[[ 36   8   8  63 -18  61  -5 -20  23 -18  26  32   0   3   2  -5]
 [ 13  -5 -32 -47 -12 -21  17  15   2  18 -18  -5  -1 -34  -3 -38]
 [-29 -17  27 -65 -30 -25   3  42 -42  45   7 -15 -27 -28 -10 -19]]
->
[[ 13  -5 -32 -47 -12 -21  17  15   2  18 -18  -5  -1 -34  -3 -38]
 [ 36   8   8  63 -18  61  -5 -20  23 -18  26  32   0   3   2  -5]
 [-29 -17  27 -65 -30 -25   3  42 -42  45   7 -15 -27 -28 -10 -19]]

[[  9  10   9 -23 -16  12  -5  -3  -2  16  -6   2   6]
 [ 16   5  21   3  -1 -10 -27   5   6  23   8   4   5]
 [-37   1 -27  24  18  -1   2   3   2 -45   2  -8 -35]
 [ 53   3  66   0 -20   3  12   7  -6  49  17  33  29]
 [-13  38 -19  -1  13   9   9   5   5  -7 -18  -9  -4]]
->
[[-37   1 -27  24  18  -1   2   3   2 -45   2  -8 -35]
 [-13  38 -19  -1  13   9   9   5   5  -7 -18  -9  -4]
 [  9  10   9 -23 -16  12  -5  -3  -2  16  -6   2   6]
 [ 16   5  21   3  -1 -10 -27   5   6  23   8   4   5]
 [ 53   3  66   0 -20   3  12   7  -6  49  17  33  29]]

[[  5  -2  37  53]
 [  4  -5 -50  -7]
 [ 13   7 -15 -14]
 [ 11  18  -9 -10]
 [ -5   3  62   9]]
->
[[  4  -5 -50  -7]
 [ 13   7 -15 -14]
 [ 11  18  -9 -10]
 [  5  -2  37  53]
 [ -5   3  62   9]]

[[  5   8  23  -6   8  29  10  28  -1 -42  46  12]
 [ 17   3  22  40 -19  12   5 -28  26  60 -49  42]
 [ 19 -25  -8 -10  21  -4 -26  -9  14  -4  10 -27]]
->
[[ 19 -25  -8 -10  21  -4 -26  -9  14  -4  10 -27]
 [ 17   3  22  40 -19  12   5 -28  26  60 -49  42]
 [  5   8  23  -6   8  29  10  28  -1 -42  46  12]]

[[-42   0  18 -16  73 -19  55  24  21  39]
 [ -1 -34  75  49  45  74  54  68 -35  58]
 [  0  64  55 -47  14   6 -16  13   2  47]
 [-17 -47 -32  45 -68  54  35 -27  41  15]
 [-34 -11  -4  50 -61 -61  71 -65 -66  30]
 [ 15  60 -56 -48  73 -43 -59  12  35 -55]]
->
[[ 15  60 -56 -48  73 -43 -59  12  35 -55]
 [-17 -47 -32  45 -68  54  35 -27  41  15]
 [-34 -11  -4  50 -61 -61  71 -65 -66  30]
 [-42   0  18 -16  73 -19  55  24  21  39]
 [  0  64  55 -47  14   6 -16  13   2  47]
 [ -1 -34  75  49  45  74  54  68 -35  58]]

[[-33  11 -49   7 -54 -20  49  49 -27]
 [  0 -27 -20  66 -68  18  14 -41  23]
 [ 67   6 -63   4  40  41  45  30 -51]
 [ 66  29  29 -23  13 -13 -41  -5   6]
 [-49  -1  68   0  37  53 -60 -16  20]]
->
[[ 67   6 -63   4  40  41  45  30 -51]
 [-33  11 -49   7 -54 -20  49  49 -27]
 [  0 -27 -20  66 -68  18  14 -41  23]
 [ 66  29  29 -23  13 -13 -41  -5   6]
 [-49  -1  68   0  37  53 -60 -16  20]]

[[-38 -67 -10  32 -11 -11  27 -11 -30  31   0]
 [-19  20  27   4 -32 -31  24 -37  38 -10 -10]
 [ -6 -27  24  -3  -3  -3  36  -4 -19   7  17]
 [-53  -2  18   0  19  24  13   0 -29   3 -33]
 [-20 -60 -25  30  -2 -11  12  20 -28  24 -10]
 [-34 -49  -9  10   6  30   9  22 -36   8 -25]
 [  5   9  31   4 -44  37  32 -28  -6  -4  33]]
->
[[-20 -60 -25  30  -2 -11  12  20 -28  24 -10]
 [-38 -67 -10  32 -11 -11  27 -11 -30  31   0]
 [-34 -49  -9  10   6  30   9  22 -36   8 -25]
 [-53  -2  18   0  19  24  13   0 -29   3 -33]
 [ -6 -27  24  -3  -3  -3  36  -4 -19   7  17]
 [-19  20  27   4 -32 -31  24 -37  38 -10 -10]
 [  5   9  31   4 -44  37  32 -28  -6  -4  33]]
